Each path below is one point turned by a fixed rotation once a step. After each direction that follows a path, write how fast that rotation turns it, in degrees per step (0 if it stays still).
Each turn is a multiple of 5 degrees from 10 to 175, or 0.
Each row of a path follows its step; steps can be skipped.
path 1
step 9: [ -6 -26 -19   6  17   4  11   1 -14 -26  -6   1 -20  21   5 -26   1  34
   4  -8   5   2  -2   0  22   4  16   8  -2  11  -7  -2  20  12  13 -16
  -1 -24  17  -5 -39  -6   9 -13  -2   5  -3 -20  21 -12  -3  -2   7  -8
  -1 -29  26 -14  17  13   5  -4  20   8 -26   1  -2  -4  13  38 -10 -14
   9   4   0  14  -4]
step 10: [  4   9  16 -10   6  -9  -4   5  12  18   4  32   7  22 -15 -11 -24 -13
 -10  19 -12 -12 -16   9  -9  -1 -15  -7  52  15   5 -13  -2  -6  10   5
  -4 -22  20 -11  19  13 -10   6  18  -2   9 -17   8  22  17 -14  13   8
 -24 -14  25   0  18  -4   0  23  -5   7  21   1  -4  22  -7  26  -6   2
  -6  12 -11 -17  -6]
step 11: [  2  16 -26  -7   8 -22  -5  -3  15 -10  -4  21 -19   0   3 -12  -9  14
  -6  11 -24 -11  10   9   4  17 -15   6  -6 -20   5   7 -17 -13   8 -33
   3  15 -17 -13  -6  -4  -4 -18 -25 -12   6  -7  -7 -35  12 -40  13   0
  32   2 -13 -16   1  15  -6  -5   8  -8 -11  30  20  15 -15  28  14 -16
  -3   4  -1   2   3]
step 13: [ 18   8  -7   7   1 -19  -1 -19  16 -29   0   2  10   1 -10 -14 -39  -7
  21   3   3  -3  -5  -2  26   1 -13 -21  10   1 -15   9   2   5  14  -9
  -2  19  -4  11 -14   4   9   9  -7 -18   3  -6 -17   2  24 -13 -10   8
  -5 -21 -29  -5 -17 -31  31 -18  -9 -27  -7 -26   1  16  22   5  27  -8
 -18   3   8  -7 -17]
step 18: [-22  -8 -20  -3 -21 -14  21  -7  -2 -14  11  20 -11  13   0   9  15  28
 -12   6   7  14  11 -13  -3  -1   8  -6  10  11 -10   0 -18  -9   5   8
  -3 -10  -9  12  -1  23 -13  29  14  16 -10 -33  -6  35 -21  -2 -13 -31
   3 -14  12  13  -3  12  17  -1 -10  -7  11  16  17 -38 -13   5  -1  10
  25  22   5  -2  10]
step 21: [  9  -4 -24  10  -3 -10  -1  23  31   9  39 -11  29  12 -21  -3  13  12
  17  -4 -15  -2 -10   5   7  -3 -19 -11  -9  31 -12   3   1  -9  11 -10
   6  -2 -21 -10 -18   7   7   5  16   7   4  -5   0   7 -22  28   5 -23
 -12   6 -34   5   3  -5 -19 -18  21  -5  -7  -8  -1   5  -6  -9  -9  27
 -12 -17 -11  30   4]
step 24: [  9  -1  21  -9  -1 -17  20  -8  -3  -7 -15  10   7  20  -8 -11   2  19
  -8  -6 -39  13 -35  26 -17  30   6 -10 -11   5   8  -8   2  14  -4 -47
  -7  19  -4 -16  -9  10  20  -8  -5   5   7 -12   9   7  -5  -9   4 -17
  -4   8  16 -20   9   6  -8   4   1  -3  -1  -8  17   2 -20  11 -15  -4
  21 -16  -7 -30  26]
step 25: [-26  -2   0 -15 -10 -11  25  19  12 -35  18   8  -3  -1  36 -13 -24  -2
  -4  21  -3 -10  -1  19  12 -13  -8   5  13 -11   5 -12  16   7  26  12
  21  -9   6 -17   6   2 -34 -26   9 -16  -3  -4  20 -13  -9  -3  -8   7
  -8   8  -6  -9   8  -9 -13 -24   4  40   9   5  -9  14   3  13  -8 -23
  -2 -18  -7  -2   6]
Directions:
[ 5  5  1 -5 -8 -1  0 -4  1  2  5 -2  4  2  4  1 -2 -1  2 -1 -3  7  1  2
  7 -3 -3  0  6  1 -5  2  0  4 -1 -5  1 -8  3 -3  0 -5  2  3  1  2  6 -3
  4  3  7 -3 -5  5  1  1  0  1 -5 -3 -1 -5 -1 -2  5 -1  4 -4 -2  0 -5  4
  0 -5 -2 -6  0]	125
[  6   0   1   2   3   0   8   6  -7   4   0  -3  -2   1  -6   3 -10  -5
   4   0   0  -1  -2  -5   0   3   3  -2   1  -3   4   7  -1   4   2   0
  -2  -2   3   3  -2  -1  -2  -5   0   0  -7   4  -4   3   6   0  -5   3
  -2  -7   3  -2  -1   1   2   3  -3   3   1   1   2   1   5   3  -2   6
  -6   0  -3   0  -3]	110
[-2  1  6 -3 -3 -5  4  0 -5  0  2 -1  6  0  1  3 -3  4  1 -4  0  2 -3 -1
 -1 -3 -3  0  2  0  2 -4 -2 -4  2 -3  5  5  2  2  8 -3 -3  6  4 -1  0 -1
 -1 -1  3 -1  3 -5  0 -2  8  7  0  3 -3 13 -2  2 -2 -1 -3 -1 -1 -6  0  2
  6 -1  1  1 -5]	175
[ -3  -1   2   3   2   7  -1   4  -3   4   2   1   0   4   2  -1   2  -1
   6   2   1   3  10  -2   5  -1   1  -1  -1  -2   7   0   0   7   2   0
   2   5  -1   2   5 -10   0  -9  -1  -1   3  -5   7  -2   0  -2   0   2
   4   1   0   4  -1   5   0  -1   0  -4  -1   6   0   0  -6  -4   5  -4
  -2   4  -2   3   1]	125
[-1  1  0  0 -2  1  2  5  2  0  2  0 -1 -1 -5  1  0  1 -3  5  6 -2 -4 -2
  0 -7 -1  2  2  1 -3 -6 -2  1 -1 -7 -3 -1 -6 -5  6 -5  3 -1  1  4 -4 -1
  0 -2  4 -2 -2  4 -8 -6 -4 -5  0 -4 -4 -3  3  4 -1  2 -3  5 -2 -7  1  0
 -4 -3  9  8 -1]	170
[ -1   2   0  -3  -4  -5  -4   4  -2  -5   4   1   5   5  -2  -1   0  -2
  -3  -3  -1   1  -2 -10   1  -4   4   5   1  -1   2   7  -1  -2  -3   5
   1   5  -5  -1  -6  -1   2   7  -1   9  -4   5   5   0  -2   3  -2   3
   3  -3  -5   2   0   3   1   2  -7  -1   0   1  -1  -1  -2  -4   2  -2
  -2   4  -1  -3   7]	20
path 2
step 2: [-20  14   7 -24   1  37  10   3  15  15 -18  23  15  23   3  18  12  44
 -24  21 -26   3 -15  13  -4  -2   6 -12 -19  -4  19  -3  10   8 -31 -10
   4 -16  12  -3  43  14  -8 -26 -10  -1  15  27   7 -18  -9   6   7 -10
   7  -8  22  10  13   3 -16  -2 -18  -4  11   1  11  -5  -6  -7  23 -14
   8  26  -5  15  17]
step 4: [  6  -3 -10  -3  15  18  13  24   5  -4   7   9   0 -24 -33   4  11  29
  -5 -14 -12  -5 -11   3 -55 -20   8  10  -2  19 -12  -3  15  11   1   3
 -13  -5   8  21 -18  11  -9  -1   8 -20  38   8 -23   1  13  10 -11  18
 -12 -21   9  39   0   0 -20 -20  39   0  14 -20  24  12   4   4   9  -9
  -8  11  14 -15 -11]
step 5: [-26  11  -1  -6 -13  -2  -3 -15   2  24  10  18  -1   5   6  23   8   7
  -9   6   6 -17   9   3 -29  -1  -6  -7  -8   9 -24  21  -2 -12 -25 -43
 -16  -4 -17  19   0  22  21  -1   3   1 -24  13 -12 -29   7 -27  15  -3
  42  13  27  34  -3  21  -3  12 -10  10   2   1  -3 -28 -26 -11   5 -18
  10   2 -11   8 -26]
step 9: [-14  16   6 -10  14  24  -8  12  11  -7   2  -2  28  23  -6  19  10 -10
  -1  26   4 -10  16  30 -19 -22   2  -3  -6  10 -28  -1  -3  -3   9  22
   9  31 -22 -29 -34  21  -8 -11  -5  -1  -3  -3   6  -8  43  -9  14   5
  -3  19   6   8 -20  -5  -5 -15 -22 -24   3   0 -25  16  15 -16  19  36
  17  -4  16   1 -15]
step 11: [-37  19   4   2  10 -17  13  35  -4  16  -1  -8  -6  32 -30  -6 -10  16
  -1  14 -18  -4  23   5 -27  -8  15 -15  -2  -3 -15   7  10 -17   9  -8
  -2  17 -11 -14  17   0  11  13  16  16   1 -46 -18  12 -17 -24  -8 -37
   2 -11  14  -2  -6  18  -6   0  -6  14   2   1 -10   6   6 -12  -1  15
 -21  35 -11  31   4]
step 20: [-22   1  13 -10   9   4   6  -2  -6 -10  31  -1 -28 -17  15  -6   1 -32
   8  -9 -22 -21  -5 -20  -4 -25  28   4  20   2 -18   7  -7   1 -15  -6
   3  20 -34  12   0  17  18 -16  32 -17  37  13  -4 -16 -17   2  -1 -10
  26 -25 -31   6 -18  -5  14  -1  11   8  -4  -2 -23 -18   1 -13 -30  17
 -13  12  -5   7  -2]
step 23: [  1  -4   6   7  22  -3  16   5  -8 -15 -20  21 -28 -11 -35  -3 -19  -1
  -6   0 -14 -23  12  -8   3   1   0  24   2 -43 -11  16  22   8  10  -2
   5 -12 -28  -4  32  13 -17  19   3 -10  23  -6 -12  -9 -13 -15 -20 -24
  -9  -5 -21   8   6 -34  -4  -6 -12  24 -17  -8  -2   5  -1  -6 -25  -4
 -13  38   1  10  33]
step 27: [  2   9 -18  -1 -19   9  29   7   5   9  22   3  -1  -1   3 -26  15  14
 -22  -1 -28   7  18 -18  15   9  -1 -18  -1 -45  19 -18   8  -7  -4 -25
  14 -16  22  16  11  11  14  -5   2   6   8  -3  11  22  15 -11   4  15
  -4 -23 -22  14 -33   3  10   8  -1   4 -13  18  -9  30  16  -7   8  -9
  42  32 -22   8  12]
Directions:
[ 3  0  0  3  1 -6 -1  3  3  3 -4  6  6  2  1 -1  0 -4 -4  1  3 -4 -2 -2
 -9  5  5 -1 -1  1  1 -8  3 -1 -2 -6 -2 -5 -5  1  2  4  5 -5  1  2 -1  1
  3  1 -1  0  1 -6  3 -5  0 -5 -2  1 -2  1  0 -3  0  0 -7  2 -4  4  6  0
  7  0 -2  5  5]	115
[ 3  5 -3 -3  0  0  3  1 -3 -1  4  3  6  1 -6 -6 -3  0 -1 -1 -2  2 -7 -2
 -3  2 -9  2  3 -2 -2  2  0  2 -2 -4  3 -8  4 -3 -4  3 -1  7  3  3 -1  5
  1 -5 -3 -1  3  3  1  2  1  2  3  0 -4 -2  1  6  2 -4  0  5 -2  3 -5 -3
  1 -6 -1  8 -4]	35
[-2 -3 -3  2 -2  4  3  2 -5  4 -3  7 -6  0  1  6 -8  4 -3 -7 -2  5  1  1
 -1  0  1  0 -1  0  3 -3  6 -3 -7 -2 -5  2 -4  1 -3 -4 -3  5 -3  4 -2  5
  0 -1 -3  3  1  2 -1  5  6 -2  0  2  4 -2  3  0  0  8 -4  1  1 -5 -6  3
  3 -3  0  2  3]	135
[ -1  -3  -5  -7  -5  -3   1  -2   2   2  -1  -2   2   0   2  -2  -6   1
   1  -1   9  -2  -1   5  -1  -1  -7  -6  -1   6   0  -1   2  -3   2  -5
   2   0   3   3   5   1  -7   3  -4 -10   3   0   3   3  -5   0   3   2
   3  -6  -1   6   1  -5   1  -4  -4   0   4   6  -1   1   4   0   0  -3
   3   0   1  -3   3]	10
[ 6 -1 -1 -3 -1 -2  4  3 -2 -6  0  2  2  1  3  6 -2  7  3  0  1  1  7 -2
  4  5  2  0 -6 -1  7  2  3  1  0  2  5 -2 -3  5  7  4  1  0  4 -3  2 -1
  1  2  1  3  5  1 -4  5 -1 -1  3 -6  2 -4 -3  2 -5 -2  2  4 -2 -4  7  0
 -5 -4  1  8  0]	70
[ 2  4 -1  2 -3 -1  2  8  0 -2 -3 -5  1 -3  2 -4 -2  0  0  4 -5  3  1 -1
  3  0  4 -3 -1 -6 -1 -5  1  0 -7 -2 -3  5  4 -4 -1 -7 -2  6  2  2 -5 -5
  3 -1 -3  0 -4  3  6  0 -2  1  1 -4  1  4 -6  0  6  0  3 10 -1  2  8  0
 -1 -2 -1 -3  3]	25
path 3
step 5: [ -9  -3  -3  -5 -21 -10  -8  -1 -39   0   0 -25 -35  21   1  -4 -22 -10
  -6   6 -12   0  -9  -3 -22  22  -6  -8 -20 -10   9 -15   3  20  22 -26
  -5   9  19  13  -1 -12  41   1 -21   0  18 -13  18   4 -12  45  -1  14
   7   8  -7   2  -4  11  -3 -10  12   5  10   0  17  24 -26   9   6   1
 -24 -42  -8   7  -4]
step 8: [ 36  10 -12 -10  11  -2  29 -19 -20   0  21  -9 -16  -5   7  -3  17  27
   6  15  -1  34 -33   5   1  10  16  10  -1 -13  11 -19   5 -31   6 -34
  -1  -4   1  17  13  -8  16   1 -16 -29  -7 -46  -1   0 -14   3   5  17
 -19   7 -10   3 -27  14 -22  12  -6   3  11  15  12  -7  -7   0   0 -15
  -9 -13 -12 -18 -18]
step 9: [ 14   2  12  -3 -12   4 -26 -33 -15 -17  10 -22   5   3 -34   0  34   6
   5 -29   2  16   3   6  -1  -8  -6  16  -7   5 -19 -17  -2  11   4 -13
  -1   9  41  13  -2 -22 -25 -19 -23  -9 -21 -31  16 -20   0  24 -11  -2
  10  25 -30   9  22  25 -10  28   4  -9  -1 -11   1 -10  -1   7   6 -13
  14   1   8  -2 -14]
step 13: [ 43   1  -1  -9 -12  -3   1   7  -8 -38 -19   6  21   9 -15   2   7  17
  11  19  -5  -5 -18   4  18 -10  -1   6 -28  21  -8  -8  20 -17  12 -18
 -29 -16  -7  13   9  -2   7   3 -13  -3 -28  -1 -12   0 -16  35  14  -3
  -3 -44   1   9 -15   1   9  16  -3   2   9 -13 -24 -25  -8  20  12 -13
  16 -26 -23  -3  17]
step 17: [-11  19   3  18  -9   0   3   4   4  16  -5  -5   5  20 -28 -16   0   6
  -4  18  -3 -11   2   6  14   6  15 -18 -29   0 -13  -7   9  17 -20  11
 -33   2  11  -9  41  37  35   7 -18  33  21 -11  15  -3 -17  34  -7 -19
  24  25   1  13   4   4  17  -8   0   6  16   6   1   8   2  15   8 -21
  32   7 -13  -1  -6]
step 19: [ -9   8  14   5  12  11  10  -6 -32 -23 -12  -5 -34 -16  30   8  21  -6
  11 -11  16   4  11  30  25 -11   8   2   4  34  -5   9  -2  -9 -13 -14
 -21   8   9  18 -11  -7   5 -16  20  -2  -2 -10  -9   1 -20   6   0   9
   4 -13 -25  14   9  17 -10  -6   4  23   0  23  33   5  -4  19  17 -51
   8  11 -26   3 -12]
step 20: [-13  29 -34 -19  -4   4  16   8 -24  11   3  15 -13   4 -12  34  -4  32
  15 -17  -8  19  15  -5   9  -2  -3  -4 -27  16   0  12   2  31   6 -23
  -1  -5  20   0  -4  -5  17   5  -1  -4   6 -26 -16  -5 -15  37  -3  -3
  15  18  -1  13 -14   1 -31   9  10 -23  13   8   2   0 -21  19   6 -21
  23 -10 -13  34  -5]
step 23: [  4  18 -19 -10 -10  -5 -12  17 -40 -16   6  -9 -18  15 -14   8 -21  16
  41   9  12   1 -10  23   4   7   5  -5 -14 -21   3 -45   6   1  27   8
 -11  26   3  44 -15  17  28  -4   1 -11  17  -3 -26   8  -2  15 -12   2
 -20  14 -19   9  -5  -4 -11   4  -5  -3  26   2  -7  11  -7  -1   6   2
 -12  -1 -22 -20 -12]
Directions:
[ -4   2   6   5   2   2  -5   0   5   2  -4  -2   1  -5   1   4  -2   1
  -2   0  -3  -1   1  -8  -2   4  -1   2   2  -4   7   0   0   1   4   0
  -1   4   3  -4   3  -1   1   1  -2  -2   0   7  -2   0   2   5   0  -3
   4   4  -2  -5   3   1   0   6  -1  -4   2   1   0   4 -13   6   5   2
  -5   2   4   0  -6]	65
[-3  1 -1  2 -6  2  1  4  0 -2 -3 -4  2 -8 -2  0 -7 -3 -4 -1  0 -4  0  3
  2  3  6 -1  5  1 -6 -2 -7 -4 -3 -1  2 -4  4 -4  1 -4 -1  1 -1  2 -3 -3
 -4 -2 -3  7  2  5  4 -1 -9 -3 -1 -2  0  4 -2  4  2 -5 -6  6  4 -3  3  4
  5 -2 -4  1  2]	170
[ -5   4   6   0   1   1  -7   4   5  -8  -1  -3   1   8   7   4   2   1
  -2   1   4   3   0  -2  -2  -1  -1   2   2   0   1   2   1   2  -3   0
 -10   0  -2  -3   6   1   1   1  -2   3   0  -5  -4   0   1   3   3   2
  -7  -6   4   1  -1  -1   6   3  -7   0  -2  -2  -3  -1   3  -3  -5   5
   3   1   3   2   3]	25
[  4  -4  -4   2   3  -3   2  -4   7  -1  -2   0   2   4  -4  -1   2   1
  -2  -6  -1  -2  -3   1   0   0  -3   0  -3  -6  -3  -2  -1  -2   3   0
  -4   1   0  -3  -2  -1  -1  -4  -7  -1  -9   4   4   4  -2  -1  -5   5
   1  -2  -2 -10  -7  -4   2   7  -3   3  -2   0   0  -3   5   5  -7  -3
  -3   0   2  -3  -2]	20
